(in the rows, 128 means zero)
One turn moves every row onto another: examples first, then more rows asked
J187: [129  95 151 155 155 126 150 120 103 115  97 113 112 117 152 113 136 132
 106 124 115 166  74 145 127 125 126 125 116]
J635: [101  97 157 124  94 119 136 136 136  91 163 137 127 141 125 138 147 129
 147 157 125 102 107 127 140 163 122 145 141]
J952: [114  99 128 108 134 123 113 144 105 125 125 139 136 159 152  91 109 112
 145  80 123 110 134 121 147 119 166 122 108]
J567: [121 113 139 144 175 138  82 139 100 111  93 142 141 133 129 125 162 115
 166 101 103 127 121 130 125 148 123 148 138]
J983: [110 124 138 151 100 128 115 145 144  99 116 155 132 134 151 128 168 149
 142 161 135 119 118 117 168 154 179 134 112]
J856: [117 106 120  90 136 131 134  93 105 151 141 159 112 135 136 134 113 149
 134 126 133 131  87 124 159 122 153 126 116]
J243: [117  95 141 130 175 133  89 130 104 133  99 140 145 142 125 128 155 114
 155  95  92 148 115 112 128 143 119 154 110]
J402: [135 126 137 112 121 131 133 118 152  43 128 142 133 126 115 133 115 119
 106 146 108 123 123  92 112 137 131 124 123]
J842: [103  93 133 112 141 105 136 152 101 136 132 118 133 149 150  85 121 114
 127  88 121 136 118 126 135 117 145 129  92]
J351: [109  85 134 112 130 127 138 158 109 128 113 124 145 138 163  83 113 119
 126  77 134 131 117 126 140 124 154 113 112]
J950: [132  99 146 153 174 136  81 136 104  90  91 142 134 157 125 113 139 108
 154  98  91 133 119 124 124 136 124 134 115]
J884: [103 100 145 155  92 139 108 152 149  97 118 150 137 128 159 132 159 142
 132 148 134 108 132 108 167 153 162 140 118]
J916: [127  93 137 125 176 142  89 144  96 107  82 136 147 137 123 121 148 115
 151  97 100 136 106 109 135 146 109 145 134]
J214: [116  95 149 152 164 127 137 122 122 129  99 129 118 121 142 124 132 135
 112 117 113 183  88 146 119 119 146 118  95]
J135: [119 101 134 115 134 114 140 161 105 115 131 135 145 156 166  74 109 121
 133  90 125 108 126 136 137 132 142 126  98]
J318: [111 101 117  74 163 131 122 111 100 150 123 153 125 127 117 138 116 139
 132 121 121 152  93 110 144 119 134 139 117]
J212: [105 105 146 121 110 105 137 123 142  71 168 122 125 132 118 133 151 131
 138 156 119 111 110 118 123 156 127 117 142]
J363: [121 124 151 136 114 155  98 139 149  66  87 150 124 112 128 142 126 126
 102 143 116 122 138  94 133 123 158 134 130]
J730: [118 122 139 140 110 138 102 126 154  77 106 138 130 104 142 135 149 130
 110 144 117 115 146  83 137 128 172 112 120]
J809: [140 141 162 113 114 121 135 135 129  62 130 140 126 152 107 120 113 119
 117 152 107 119 117 118 104 135 140 137 137]
J831: [113 118 164 131 110 109 138 137 133  89 154 147 135 154 122 132 160 135
 159 168 117 110 102 137 128 170 136 137 137]
J418: [124 100 125  86 143 146 131  99 100 154 122 155 131 117 136 141 127 144
 135 113 128 138  83 108 154 136 131 141 136]
J33: [132 150 140 125 107 143 100 137 138  75  94 155 122 127 128 130 126 128
 107 145 119 124 136  91 141 122 182 132 125]
J102: [134 106 149 158 166 125 132  98 114 112 108 138  99 129 130 133 135 142
 126 140 107 161  71 158 122 122 133 120 109]
J312: [128 121 157 116 111 131 143 130 141  55 132 138 118 131 111 135 106 117
 103 158 113 116 109 119 110 128 121 141 138]
J967: [125 116 125  76 142 140 120 106  93 148 132 160 118 117 120 141 114 151
 130 124 130 129 103 124 144 124 138 128 143]
J525: [114  97 130 142 104 123 115 136 148  88 143 148 138 130 150 131 171 149
 135 155 121 109 123  96 167 167 148 125 105]
J494: [138 114 138 164 149 132 144 122 114 106 100 141 107 119 152 120 128 147
 107 128 121 174  83 156 132 129 136 125  99]

J884 turns into J363
J856 turns into J952
J831 turns into J983
Now find these:
J418 turns into J351
J214 turns into J318
J402 turns into J212
J567 turns into J494

One turn moves every row onto another: examples first, then more rows asked
J469: [ 86 113 134 145 132 153 119 146 102 124  84 112  85]
J89: [122 139 134 131 162 149 153 106 120 133  68 115 102]
J479: [120 132  98  98 163 149 137 160 137 107 142 104 115]
J458: [128 115 132 148 166 118 120 157 113 117 111 133 150]
J751: [128 109 132 124 127 113 172 168 148 113  98 142  99]
J985: [120 130  83 120 172 149 150 140 134  95 127 119 117]
J583: [113  88 125 110 143 113 143 181 152 111 111 143  91]
J36: [ 83 120 133 142 136 148 117 147  92 121 101 110  86]
J795: [124 126 125 106 116 151 124 145 146 149  89  86  97]
J887: [143  96 127 131 147 140 116 167 102 134 111 132 147]
J803: [155 129  93 107 165 133 146 145 137  89 111 105 118]
J436: [123 138 134 144 164 154 145 114 120 141  73 102 101]
J565: [165 109 124 135 153 126 125 148 116 143 100 139 137]
J278: [106 105 135 124 131 108 164 156 132  89 102 150 103]
J295: [114 127 126 109 121 160 137 147 141 142  80  79  94]

J795 turns into J36
J278 turns into J565
J436 turns into J295
Now find these:
J751 turns into J887
J803 turns into J583

One turn moves every row onto another: examples first, then more rows asked
J184: [133 139 103 127  97 149 167 119  99 122  96  94 146 126 126 160 123 169]
J961: [108 127 101 145 127 169 145 117 162 105 129 125 145 142 131  94 122 107]
J110: [ 89 134  86 116  91 148 115 100  88 163 117 129 151 102 119 142 124 140]
J443: [123 160 108 103  71 147 122 112  93 127 116 109 158 127 127 141 121 159]
J426: [129 124  92 119  88 136 152 114 121 141  86  95 173 115 120 158 110 156]
J453: [156 130 121 123 130 169 150 127 133 141 136 131 123 104 134 144 159 151]
J362: [115 128  89 141 113 153 125 135 159 106 111 129 169 151 131  88 115 122]
J815: [129 117 107 154 109 131 153  98 114 170 126  90 119 133 104 137 142 139]
J293: [116 120 117 159 108 129 144  98 117 180 141 110 127 133 117 123 138 127]
J703: [ 99 129  86 119 106 153 116 114 117 172 115 152 175 102 122 135 127 135]
J383: [110 118  95 157 111 117 142 130  88 156 130  96 126 138 111 131 133 116]
J596: [160 153 116 112 117 164 149 128 120 127 127 121 139 103 120 139 159 169]
J595: [126 157 102 108  81 130 121 127  87 113 144  98 145 144 115 126 123 131]
J913: [107 137 108 156 103 138 135 108  92 172 130 114 118 114 123 132 154 134]
J611: [106 123  76 108 115 147 107 141  91 143 119 138 157  97 118 141 128 128]
J488: [134 161 114  98  78 153 126  97 108 128 137 115 168 152 115 128 126 154]
J977: [122 114 103 129 118 162 119 129 180 111 102 115 144 141 146 109 125 107]
J375: [125 113  84 125 112 134 160 149 100 122  96  95 153 119 125 162 108 141]
J794: [111 113  91 129 122 180 135 110 160 104 114 118 145 160 119 105 111 115]
J835: [123 161 105 108  74 144 127  87 100 137 149 113 155 129 105 122 131 143]
J368: [141 127 115 127 121 156 142 131 107 146 115 107 107 103 132 151 156 164]
J309: [131 111  96 137 117 158 121 130 171 104 109 113 141 153 138 115 133 106]
J610: [115 116  88 146 127 161 142 120 159 104 132 130 143 134 137 104 125  98]
J714: [144 119 101 129 100 151 168 119 128 136  88  96 165 139 129 168 118 151]
J735: [112 106  94 126 116 144 116 120 167 117 130 124 140 139 134  91 106 115]
J277: [147 136 111 115 126 145 131 153 100 125 143 116 115 107 125 131 152 146]
J250: [112 128  86 128 110 152 118 116 116 172 113 141 161  84 121 143 150 134]
J720: [108 135  99 136 116 167 123 131 165 112 110 131 163 149 132  89 127 117]
J712: [104 106  98 128 124 160 120 118 172 125 114 120 139 143 130  93 104 117]
J335: [126 112  85 125 130 176 127 122 158  97 116 122 148 160 118 102 115 127]

J596 turns into J835
J712 turns into J977
J611 turns into J277
Now find these:
J610 turns into J335
J453 turns into J488
J110 turns into J368

One turn moves every row onto another: examples first, then more rows asked
J100: [116 108 114 137 144 139 162 149 147 135 142 114 131  83 132 138 120 129
 132 128 129 137 178 121 131 134 126  90 112 129 133 129 107 131  93 145
 109 137  89 125 154 133 124 153]
J866: [137 155 121 125 134 133 102 139 105 128 132  89 118 101 124 140 124 139
 155 133 103 147 131  84 112 104 146 136 108 157 143 117 141 136 115 137
 121 173 116 118 116 148 136 151]
J15: [116 112 151 167 145 115 140 129 121 125 129 144 155 142 132 125 128 140
 126 141 155 127 124 120 186 160 140 104 121 113 130 149 135 155 148 160
 114 115 129 130 141 156 124 100]
J850: [140 135 132 114 120  77 172 133 147 122 119 115 126 144 134 121 127 114
 135 106 104 125 115 136 106 114 126 135 136 120 122  72 123  73 140 133
 125 111 131 139 141 125 138 130]
J264: [125  94 145 162 140 153 138 102 162 127 136 110  96 147 112 104  98 132
 169 110 146 152  91  77 132 120 135 126 122 137 117 126 144 115 155 122
 122 109 140 131 116  99 126 108]
J909: [ 93  85 115 128 126 134 144 136 148 133 137 110 139  91 141 161 119 133
 142 141 106 172 174 116 139 133 142 101 106 125 136 134 129 145 104 122
 117 154 125 131 163 131 123 152]
J910: [136 105 136 164 135 103 117 161 135 134 123 155 152 139 113 159 129 154
 151 125 163 125 100 112 166 152 137 118 139 117 133 120 146 146 141 164
 103 106 129 133 149 145 132 124]
J675: [ 94  80 125 150 139 156 150 150 139 131 142 111 121  87 121 149 109 141
 163 135 121 157 142  97 126 140 123 104 107 136 142 126 115 137  86 132
 108 128  98 118 157 122 138 154]
J80: [125 103 130 162 132  93 119 132 136 126 132 143 161 134 137 153 139 140
 138 126 146 147 137 119 187 149 153 116 136 107 141 128 161 155 143 152
 107 136 152 134 162 157 116 113]
J650: [144 114 138 161 132 106 138 137 154 133 126 147 141 129 131 136 145 141
 118 116 160 121 121 129 181 151 130 112 124 110 138 124 128 156 132 180
 102 117 123 137 146 162 124 113]
J955: [ 95 103 140 137 141 149 163  76 148 121 142 106 116 143 133  79 101 125
 138 126 133 144 117 100 118 122 132 108 112 143 106 144 133 113 151 114
 125 119 144 130 123 100 115 103]
J289: [127 109 140 133 121 127 141  90 165 124 150 102 101 150 139  91 104 129
 151 120 136 174 131  77 129 114 134 119 130 147 111 147 157 111 159 118
 131 120 153 129 133 109 107  96]
J28: [131 149 119 135 141 143  89 102 120 129 139  97 119 114 117 121 123 146
 153 114 129 138 111  75 118  98 153 132 119 162 133 126 160 146 132 139
 113 173 143 125 107 135 120 135]
J199: [142 156 127 122 116 104 106 130 100 124 127  98 124 125 132 135 142 135
 152 129  85 135  91  98 115 113 149 143 109 147 152  97 152 132 122 147
 115 160 132 121 121 162 146 138]
J381: [116 131 141  99  97  66 155 132 140 117 137 105 132 148 143 118 121 136
 148 123 109 163 125 112 109 123 122 151 149 141 122  83 134  82 136 131
 132 124 147 137 162 135 125 114]
J282: [105 144 152 116 125  79 166 128 114 115 121 118 152 155 132 118 117 130
 139 128 119 127 117 131 122 128 125 151 140 121 114  81 119  81 156 127
 135 112 138 143 146 131 138 117]
J222: [128 111 134 153 141 142 159  75 175 124 145 103 100 135 128  80 112 116
 140  93 146 138 116  98 131 111 132 116 128 131 116 118 135 107 146 124
 118 122 139 130 121 101 111 107]
J202: [ 74 107 126 121 142 137 159 140 123 133 133 118 156  96 135 144 110 145
 130 145 126 140 170 129 122 144 122 110 110 135 122 129 101 134 103 132
 118 138 108 132 159 130 124 150]
J313: [113 117 130 114 117  83 158 144 126 119 130 115 136 140 119 133 114 137
 168 117 110 135  90 112  95 125 115 141 144 131 128  71 132  73 122 127
 116 104 130 132 156 116 143 140]
J658: [146 149 121 130 120 118  86 113 113 127 135 110 130 124 126 124 144 153
 143 122 124 127  87  86 130 119 144 130 117 152 144 121 166 159 126 163
 107 160 144 124 121 164 130 124]

J850 turns into J650
J202 turns into J282
J264 turns into J675
Now find these:
J28 turns into J866
J80 turns into J289

